name the system of each run
q_194, trace 1 (9 x 18)
[[ -8  44  35  22  -4 -17  -1  36   0  18 -28  40  31   8   8   9 -13  22]
 [-11 -31  14 -19  23 -42 -19 -20  11 -24  31   4 -30  33   3 -12  13  13]
 [  8  -2  14 -23 -21 -11  13  -7 -21  14 -20 -45  -3 -12 -17  30 -52 -30]
 [ 31  23  -3 -23   3  -1  39  18  -4  15  17  53  23  19   8  24  29   6]
 [ -5 -41 -25   4  -6  -8 -12  12   5 -13  -4   4 -63  -1  47   9  -8  11]
 [ 34 -11  29  -6   8  32   1  36  13 -25 -12 -26  11 -21 -39  11 -16 -28]
 [  2  21  -8 -32 -21  -8  -3   8   3  24  -2  -7  16 -16  36 -10  68  11]
 [-20  16  22  27  14  -8 -30  43   3   9 -21  16 -24   2  16 -22 -43  27]
 [ 19 -27  41 -13   7 -29 -22 -12   4 -16  22 -19   9   9 -53   0  21   1]]
q_194, trace 2 (9 x 18)
[[ 34 -47 -21  -4  -2  24 -13  15 -34  14   3  13 -19 -10 -46  13   4   2]
 [ 24   5   1  28 -47   4   4   3  32 -27 -15  -4  19 -22  29  20  26 -10]
 [-43  14   6 -15  54  24   6  32  23  -8  -6 -13  -3   4  21 -26  10   4]
 [ 26  -3   0 -13 -20   0 -54  -6 -31  21   8 -14  -7  -9 -31 -45  -8   6]
 [ -3  18  34  47 -20 -37  11  -5  16  18 -11   0  28  -9 -10  31  14  26]
 [-52  -5   6 -29  29 -20  -2 -15   2 -33  -4  20   5  45  19  -5  -3 -10]
 [ 36   0  -8 -20  -3  -2  11 -25 -19  21  31 -29 -32  -3 -16  -9 -50 -16]
 [ 17 -10 -11  15 -17   5  31  12 -18  25 -13  32  22 -10 -19  58  28   8]
 [ -4 -14 -20   1  -6   9  -8   6  27 -53  -2  27 -18  16  57  -5   6 -12]]
q_656, trace 3 (9 x 18)
[[ -3  12 -18 -33  -6  23  24  -1 -16  32 -15 -57  -4 -31   5  10 -14 -24]
 [ 25  14   3  -1  -8   9   3  41 -11   0 -12  68  24  13   3  15  14   9]
 [-10 -41  15  22  10 -33 -24   7  23  -7   6 -21 -53  -5  14   3   3  28]
 [  7  -1  -1 -24  -3  40 -15  -8 -11 -24 -10 -37  21 -12 -31 -21 -26 -46]
 [ 20  46  20 -13 -12 -25   4  17   2  34  11  22  29  -1  11  -9  42  27]
 [-42 -33   4  26   3 -29 -20  -8 -21   9 -24   9 -20  15 -17  18 -31  18]
 [ 40 -12   1 -16  -6   4  14 -39  14 -44  38 -13   6  12 -18  -5 -10 -37]
 [-20  40   8 -28  -4 -12  33  18   6  37 -19 -28  12 -16  39  15  19   3]
 [  1 -15 -13   5  13   9 -12  24 -32   0  -7  64 -15  26  -7   6 -33  13]]
q_12, trace 4 (9 x 18)
[[ 13  14 -36 -29 -31  34  16  20 -25  25 -26  -1  11 -26  24  14  13 -18]
 [ 18  17  10  38  21   1  -7  30  22  22  22  37  -9  -4   4 -21  25  46]
 [-51 -45 -16  12  16   6 -26 -28   6 -19  -6 -35 -14  -6 -12 -16  21   0]
 [ 18  46   1 -11 -20  27  -2 -17 -10   4  -3 -25  39 -14 -14 -32 -25 -31]
 [-20  30  16  -7  14 -39  28  -5  -2  41  11  22  22  18   4  16  34  33]
 [-21 -30 -16  55 -16 -11 -17 -29 -10 -13 -13  23 -14  11  -8  10 -35   8]
 [ 28   4   4  -1   4  19  39 -23  35 -39  24 -26  13  -2   0  13  -5 -35]
 [-15  18 -25 -33 -13   5  25  25 -13  23 -28  18   4  -5  52  26  22  -1]
 [ 21  -6 -16  49  19  18  -7  18   5  13  24  41 -29  -2  -8 -17  -9  37]]
q_656, trace 5 (9 x 18)
[[ 24 -40 -16  25 -32  -4 -10 -21 -13 -21  -4   5 -26  -1  -9  25 -47 -17]
 [ 19  10  30 -28  19   8  34  19  37 -23  11 -34  15  -9   2  17  20 -22]
 [-28  20 -11 -35  -1  -4 -25  31 -24  27 -27  18 -10   4  40 -21  -3  11]
 [ 52 -24   6  30  -9   1 -15   5 -13  13  20  19 -24  -5 -46   3 -30  17]
 [ -8 -28  23 -17 -16 -13  -5  -8  19 -29 -16 -43  20 -13  -5  27  44 -20]
 [-22  52  23 -19  12  -7 -16  12  -1  -3 -12  10  16  23  22 -41 -38  -5]
 [ 23 -16 -11 -13   8 -20   7 -16 -33  54  32   7 -24   3 -36   5   4  24]
 [  3 -25   1  13 -49 -11   5 -12  -1 -31 -31  -6  19  -8   2  52  -3 -26]
 [ -6  27  38 -21  47  -6  19  27  36 -24  15   0  -4  24  22 -10 -16  -4]]
q_853, trace 6 (9 x 18)
[[-28  -9   2   6 -21 -23 -23  19 -24  45 -40 -22 -15 -23   4  16   1  24]
 [ -4   2  25  35  10  -1  -3 -21  12 -41   5  30  40  26 -39   0 -18  -7]
 [-13  -1 -11 -46   8 -29  31 -32   5  15  23 -40 -24   8  31   9  13  -9]
 [ 16  15 -16  10 -20  41   3  22 -31  18 -31  12  14 -18 -14   8 -46 -18]
 [ 24 -18  -2  23  -5 -28  13  -3  20  -8  31  44 -11  18  10  21  37  30]
 [-30 -32 -10 -16   0  22 -15   7  12 -34 -29 -50 -15 -16  16   2   1 -31]
 [ 45  39   4  -7  20  30   3  15   2   9  34  23  17   5 -20 -42  -4   3]
 [-23 -10   4   2 -18 -39 -22  16  -6  41 -21  -8 -21 -15  25  12  32  39]
 [-23  -8  23  32  13  13 -22 -10   4 -44 -16   5  31  15 -42 -11 -32 -19]]
q_139, trace 7 (9 x 18)
[[ 32  39  17  23 -18  -4  39  -4  13  23   6 -24   4 -18   4  22 -43  -5]
 [-13 -31 -26 -11  25  29  32  23  -2  -9  -8  30   7   7  -1  37  36  -3]
 [  9  -1 -23  17 -21   0 -19 -16  12 -23   8  -5 -43   0  48 -27 -37  -4]
 [ 34   9  17  -6  38  42  11  38   9  14  16 -12   8 -18 -40 -15   8  -1]
 [-17 -10 -25   7 -39   1 -44  -1 -11  -9 -27  27  16  -7  28 -16  43  11]
 [-14  25  44  42  32 -19  -4  -7  27   1  16 -16  -2   7 -20 -26 -36  21]
 [-20 -23 -27 -30   1  12   0 -31 -37  15   0 -13  31  -2 -43   4  35 -14]
 [ -6  40  10  25 -39 -26  18 -15  16   5 -20 -10  15  -6  41  19 -22  -1]
 [-20 -16  -8   1  61  17  45   7   0   8  16  18  -7  19 -25  27  -6   6]]
q_139, trace 8 (9 x 18)
[[ -3  41  -5  -8 -14 -19  24  -2 -31  64 -11   4   5  -3   7  14 -25  16]
 [ 19 -31  -6  33  -5  -3  32 -10   0 -12   8  37   4  13 -23  54   1   3]
 [-11 -30  -8 -18   7   0   8 -10  32 -41   5 -41 -35   0  37   8   1 -24]
 [ 25  33  -5 -41  10  34   3  39 -15  15  -2   2  -5  -6  13 -24 -33 -18]
 [ 37  -3 -14  25 -22   1 -15  21  -3  18  11  50  -3  -8   1  -4  40  37]
 [-21 -35  32  37  11 -11 -41   7  28 -39 -13 -21 -13  -3 -18  -7  -3   9]
 [-19  21  11 -50  15   1 -17 -25 -13  -4   9 -25  30  16 -17 -42   4 -22]
 [  0  35   0   2 -31 -28  12  -6 -24  64 -12   5  19 -13   4  14   9  26]
 [-12 -29  13  39   7 -17  26  -9   6 -19  -7  30   7  20 -25  53 -12   3]]
q_723, trace 9 (9 x 18)
[[-10  23  52  31  13 -27  -1  -6  44 -36   3  -8  15  16   3  -5 -22  -1]
 [-30 -11 -16 -51  26  -3   9 -23 -41  20   4 -13  -4  19 -24  -1 -19 -16]
 [ 50   8 -20  26 -54  -8  19 -19  -5  20   9  12   1 -19   9  28   1   4]
 [-35 -10  21  15  45  -7  26  35  36 -18 -10  14  -8  14  17  32  12  15]
 [  4 -18 -32 -32  -9  19 -30  -7 -20 -22   0  -5 -34   6  20 -31 -35 -25]
 [ 54  23   8  15   1  28  21  24  11  34  19 -13  12 -34 -27   0  16  10]
 [-47  -3   1  -2  -3 -10 -27  20  -1  -2 -37  24  21   7  25  -3  48  17]
 [ 10  -2  23  18  -1 -15 -38 -27   9 -28  19 -16 -14  12 -19 -40 -47  -4]
 [  2  -5  -1 -33  11   9  32 -13 -21  31   6 -30  29 -10 -48  26  27 -17]]
q_479, trace 10 (9 x 18)
[[ 16   1  11  16   0   2   0 -31  44 -44  29 -23  15  -1   0 -22  24 -13]
 [-62  13   0 -19  31   1   3  -8 -18  30 -20 -25  24   2 -16  -8   6   1]
 [ 37  36 -18  22 -16   3  12 -22 -20  24  28  45   9  11  -6 -16 -29  14]
 [-16 -39   3  48   0 -14   9 -27  25 -14   3 -18  -2 -10 -20  31  29  14]
 [-33  -3 -18 -30  13  28  -4 -18 -18 -37 -15   7  26  23  -5 -13 -21 -40]
 [  7  31 -25   3  20   6  48 -12  15  38  36  -5 -18  -5  32  -5   8  19]
 [ -2 -22 -16  48 -15  33 -10  18 -12  11 -31  15  14 -27 -32  22   9  11]
 [ 10  12   3   5   2  18 -11 -22  34 -57  22  -1  21  11  10 -38  10 -24]
 [-50  15  -4 -11  35  -1  11 -12  -7  45  -2 -45   2 -11  -6 -14  14  12]]
q_853, trace 11 (9 x 18)
[[ 12  -1  31   5   2 -17   3   9  -2 -32  -6  52  31  34 -23  26 -17  -6]
 [  3 -29  -1 -51  -7 -33   5 -15   1 -16  12 -27 -36  15  26  18  -5 -20]
 [ 45   5  10 -18  -8  35   5  46 -15   0 -19  -1   6 -16 -23  15 -41 -26]
 [ 33  -4  16 -15 -17 -33  -9  25   7  -4   9  47  -8  18  22  14  35  23]
 [-18 -38  20 -18   2  -1 -41  24   6 -39 -30 -31 -25  -1   3  -2 -21 -21]
 [ 47  21  34 -37  16   2  -4  13  -3   2  30   1  21  11 -38 -22   1  -8]
 [ -7  14  24 -28 -29 -49 -16  25 -14  32 -29  -8  -9  -3  32  16   2  17]
 [ -5 -19  32   7  12  -6 -19   9 -13 -32 -14  27  11  30 -40  13 -47 -13]
 [ 31 -11  14 -50 -10 -38  20 -25   1  -2  30 -25 -10  11  -1  21  13 -16]]
q_428, trace 12 (9 x 18)
[[ 46  14  11 -27   4  24  20   3  11 -14  21 -37  -7 -12 -10  -4 -36 -39]
 [-22  11 -10 -21   5   7   2  27   1  23 -16   7  20 -12  25   0  70  17]
 [  9  -5  12  48  -6  -4 -40  22   1  -4 -10  21 -28   0  -3 -20 -45  25]
 [ 15 -27  25 -32  24 -17   9 -22   3  -8  33 -33   1   8 -48   7  19 -12]
 [-30  31  -4 -25 -40 -15 -18  -6 -16   8 -40 -13  28  -5  36  -8   5 -13]
 [ 23  25  14  28  18  -9  25  19  -2  28  20  52  -6  16  -9  11 -29  31]
 [ -6 -69 -23  -9 -14 -14  -4 -29 -10 -19  -1 -12 -23   0 -11  35  22 -11]
 [ 16  39  16 -15 -15  15  14  14  21 -29 -13 -22  14  -8  35  -5 -34 -37]
 [-11   8 -16 -15  39   9  17  30  -5  36  14  33 -13  10  13  -5  37  32]]
q_12, trace 13 (9 x 18)
[[ 15 -16 -27  10  19  54  21  16  -1 -17   4  36  23  -2 -24  10  27 -12]
 [  8   5 -25   8 -30  -5 -15  -8  20  12   8 -21 -21 -26  49 -23  43  19]
 [-43  17   6  28  49  39   2  27   9  10 -16  -7  13  -8 -16 -20 -15   9]
 [  1  -3 -33 -14 -15   2 -15 -57 -22   7  28   6  23   8 -18 -35  38   0]
 [-19  35  24  42 -16 -20  14 -10  14  31 -20 -34  18 -22   1  14 -14  14]
 [-31   5  -7   8  22   4  13 -26   2 -34   6  50  35  43  -6  -2   1  -9]
 [ 15  -4 -35  13 -31 -10  33 -44  -2  18  18 -21 -26 -13  24  21 -14  -5]
 [  3  10   5  31  13  36  34  40  21 -11 -22  27  27 -11   0  36  10  -3]
 [ -5 -12 -45  -4  -3   6  -9 -18  11 -14  23  22 -28  10  53 -29  35  11]]
q_479, trace 14 (9 x 18)
[[ -7  14 -28 -12 -12  -6   2 -61   3  -7  30 -24  -8   9  27 -37  -8 -14]
 [-16   4   1  13  27  14  47   8 -12  42  -9 -11  17 -11 -36  42  -7   6]
 [ 10   0 -31  24 -24  15 -13 -12  -3 -27   3  65  20  17  17 -10  19   5]
 [-27 -13  -4  27  23  13  11 -21  35 -16   8 -58 -23 -15   5  -9 -14  -7]
 [  1   9 -20 -32  15  40  13   7 -35  23  -2  15  38   0 -35  -7  20 -14]
 [  6  43  -6  48 -27  -9  10 -13  28  11   6  13  11 -11  43 -12   8  21]
 [-27 -32  15  37  39  17 -19  -2   6 -12  -2 -14   2  -1 -59 -11  -6   7]
 [ 10  20 -26 -36 -23   5   1 -51 -18  -4  21  -1  33  11   4 -26  17 -28]
 [-34  29  12  38  20 -11  45  -1  15  36  -9  -7   6  -5   6  30 -15  21]]
q_723, trace 15 (9 x 18)
[[-45  -2  -6 -24  -4 -10 -17 -46  -8  -1  -7 -51  21  -3  -4 -21  22 -15]
 [ 11  41  11  26 -19  -6  20 -31 -15  12   0  13  41   8 -25   7 -44  -8]
 [-37 -23 -20   7  26 -24  38 -33  -2  19  19  13 -12  20   2  29  25  23]
 [ -2 -22 -26  22 -25  14  11 -13   8 -32 -19 -13 -24  -9  26  26 -46 -28]
 [ 19  13 -16  -4  48  44  45  21  20  -2  31  19  -5   4   1  -2  -1  -4]
 [-18   2 -41   7 -16  24 -22  21 -10  28 -21   0 -21 -25  39 -23  20  18]
 [ 14  -1  19  55  12  30 -30  19  22 -29   1  12  15 -11 -32 -30  -4   8]
 [-39   2  -3 -30  18   6 -16 -26   1   0   6 -40  24  -2 -10 -35  43 -10]
 [  0  42   7  25 -38  -9  -9 -31 -21  18 -15  -1  41  -3 -15 -13 -37  -3]]
q_428, trace 16 (9 x 18)
[[ 40 -10  16   4   6  40 -14  17  14 -37   7 -26   6 -19 -36 -16 -19 -30]
 [-28  21  10 -18  15 -12 -11  -2  19   6   8 -17  18  -1  20 -34  62  16]
 [-16  12   9  28  -2  -1 -35   8 -31  28 -21   9  -3  -2 -26 -24 -49  20]
 [ 33 -16  16   1  -8 -23  10 -39  -2  -3  35   4  26  13 -52  16  23   0]
 [-53  13  -1  -2 -21 -25  13 -27   3  -7 -34 -22  15   7  36  22  -8 -14]
 [ 22  25 -19  -2  20  20  35   7 -16   8  19  53  -1  24   3   4 -42  -3]
 [ 11 -47 -43  12 -16   9  17 -18   5   5  13 -11 -28 -22  10  29  44   5]
 [ -3   9  16  16   9  36  -4  32  36 -47 -25 -18   6 -12  14  -7 -28 -28]
 [ -4  10  -9 -26  44   7  -7   6   4  12  37  10 -15  15   8 -48  34  23]]

runs to name
trace 17 (2 x 18)
[[  6 -29  18 -22 -37 -38   2  -8 -13   3 -18 -20  15  -7 -16  52  26 -10]
 [ -1  36   9 -26   4  -8  31  24  14 -13 -10  20   0  19  56  13 -23 -16]]
  q_194
trace 18 (2 x 18)
[[-16  16  -6 -19 -15  15  -7  37   4 -29 -42  22   7   5  52   3 -13 -23]
 [ 29 -31  -5  -6  26   2 -23   7  -8  -6  39  25 -41  20 -22 -26  -9  15]]
  q_853
trace 19 (2 x 18)
[[-42 -27  -4 -26  21  -2  18 -29  15 -41  -1 -31  -1  17   9  16   1 -33]
 [ 32  29 -26 -35  -5  34  22  -2 -29  30  10  -8   4  -7  -4 -16 -33 -23]]
  q_194
trace 20 (2 x 18)
[[ 15 -35 -12  12   4  39   8  43  20 -22 -17   3  -4 -23   1  28  38  -5]
 [  2  10  -4 -15  -9  31 -33  27  21 -23 -16 -23   3 -24  33 -39  26 -14]]
  q_194
trace 21 (2 x 18)
[[-10 -17   2  29  32  28 -17 -23  26 -36  24 -19  10  -1 -36 -37  13  -5]
 [-25  31 -15 -36 -25   0   3 -31 -14  19 -16 -42  29 -14  21 -13  15 -20]]
  q_12
trace 22 (2 x 18)
[[  2  42   3 -16  49  25  43  21   2  31  19   2   3   5  -5 -13 -21   3]
 [ 18 -41 -31   3 -30  -9 -35  -7 -34  17   3  30 -19  -3 -14  -1  25  23]]
  q_194
trace 23 (2 x 18)
[[ -3  42 -12  16  23  44  40   8   7  -2   0  31  37   6   0  -2 -16 -12]
 [-16  -6 -34  49  11  17  -6 -18  19  12  19   7  -7 -12   9 -30  43  34]]
  q_479
trace 24 (2 x 18)
[[ -2   8  -5  -4   7  58 -22  25  -3 -27 -24  -5  30 -13 -17 -31  -5 -29]
 [-11  39 -13  26   0  -2 -14 -11  12  22  15  19  14  -2  26 -46  38  36]]
  q_139
trace 25 (2 x 18)
[[-35 -18 -17   4  -8  24 -17 -20 -15  -8 -25 -15  42 -13 -30  -5  40 -14]
 [ -4  46  14  39   0 -17  -6 -22  23  -6  21  31  25  18  14 -35  -1  23]]
  q_656
trace 26 (2 x 18)
[[  5 -19 -45  -4  20  43  36 -15 -25  12  14   0 -11  -3 -25  10 -23 -17]
 [ 11  12 -40  33 -20  27  25   1  22   5   3  12   1 -23  44   7  35  10]]
  q_723
trace 27 (2 x 18)
[[ 11 -14 -32  -4  18  17  11 -12  12  24  36 -29 -33 -21   7 -21  44  15]
 [  4  10   4  25 -29  35 -29  34 -10 -10 -48   1  21 -24  -5  -5 -31 -14]]
  q_139
trace 28 (2 x 18)
[[-10 -16   8 -42  47   5 -13  -2 -10  -1  21 -29 -26  16 -25 -32 -21 -10]
 [ 25  22  -7 -23 -47   4 -21  -4 -27  35 -11 -18  30 -28  -9 -15  31  -3]]
  q_428
trace 29 (2 x 18)
[[ -5  -7 -23 -19  18 -19  23 -35 -30  50  35  -2 -21  13 -20   0  -4  14]
 [  9   0  -6  41 -49   5  11 -11  -6   8 -32 -12  22 -27  -7  39 -17 -12]]
  q_853
trace 30 (2 x 18)
[[-19 -45 -14  44  19   4  20 -20  25  -6  13 -15 -18 -11 -12  24  32  17]
 [-19   5 -20 -13 -15  42 -15  -9 -11 -36 -31 -10  33  -2   1 -16 -18 -45]]
  q_194
trace 31 (2 x 18)
[[-40  12   6   4  10   8  28 -29   7   0 -16 -48  36  -9 -18  17  -4 -24]
 [-12  31 -23   5  25  16  20 -11 -16  17  19  59  22  28  -2 -19   1  14]]
  q_479
trace 32 (2 x 18)
[[-10  20  28  17  17 -14  13  46  29   3 -16   1 -29  -1  41  14 -37  16]
 [ 21 -34 -24 -24  23  24 -13  -6 -26 -13  30  34 -10  22 -35 -16   1  -6]]
  q_139
trace 33 (2 x 18)
[[ 45  -5 -28   9 -20  38  -1  38  -8 -10  -7  47 -13  -6  19   4  -9  -1]
 [ 11 -20   1   2  29   9   2  25  39   0  26 -23 -37 -19  14 -11  46  22]]
  q_12
trace 34 (2 x 18)
[[-43 -20 -11 -20  12  -2  18 -12  14 -47 -16  -5 -11  23  37  20 -13 -29]
 [ 51  16 -34 -16 -11  37  31  12 -19  23  15  15 -11  -8   8   5 -29 -15]]
  q_12
trace 35 (2 x 18)
[[  5   8 -16  39 -32  -2  -4 -45 -33  23   1  18  28  -1 -40   1 -19   7]
 [-15  -2   0  33   1 -10  40 -47  19 -20  11   1  28  15 -14  33   3  -9]]
  q_428
trace 36 (2 x 18)
[[ 33 -26  -4  25  -3  -4   1  16  15  31  19 -23 -45 -33  -1   6  22  31]
 [-21  -8  22   3 -16  10 -24  35   1 -31 -55   6  36  -6  -5  17  11 -17]]
  q_194
trace 37 (2 x 18)
[[-19  33  -1   0  38  -6  35 -39  20  16  43 -16   5  15   4 -28   8  10]
 [-22   3 -56   8 -15  17  27 -28 -34  31 -10  21   9  -1  11  18  -1   1]]
  q_656
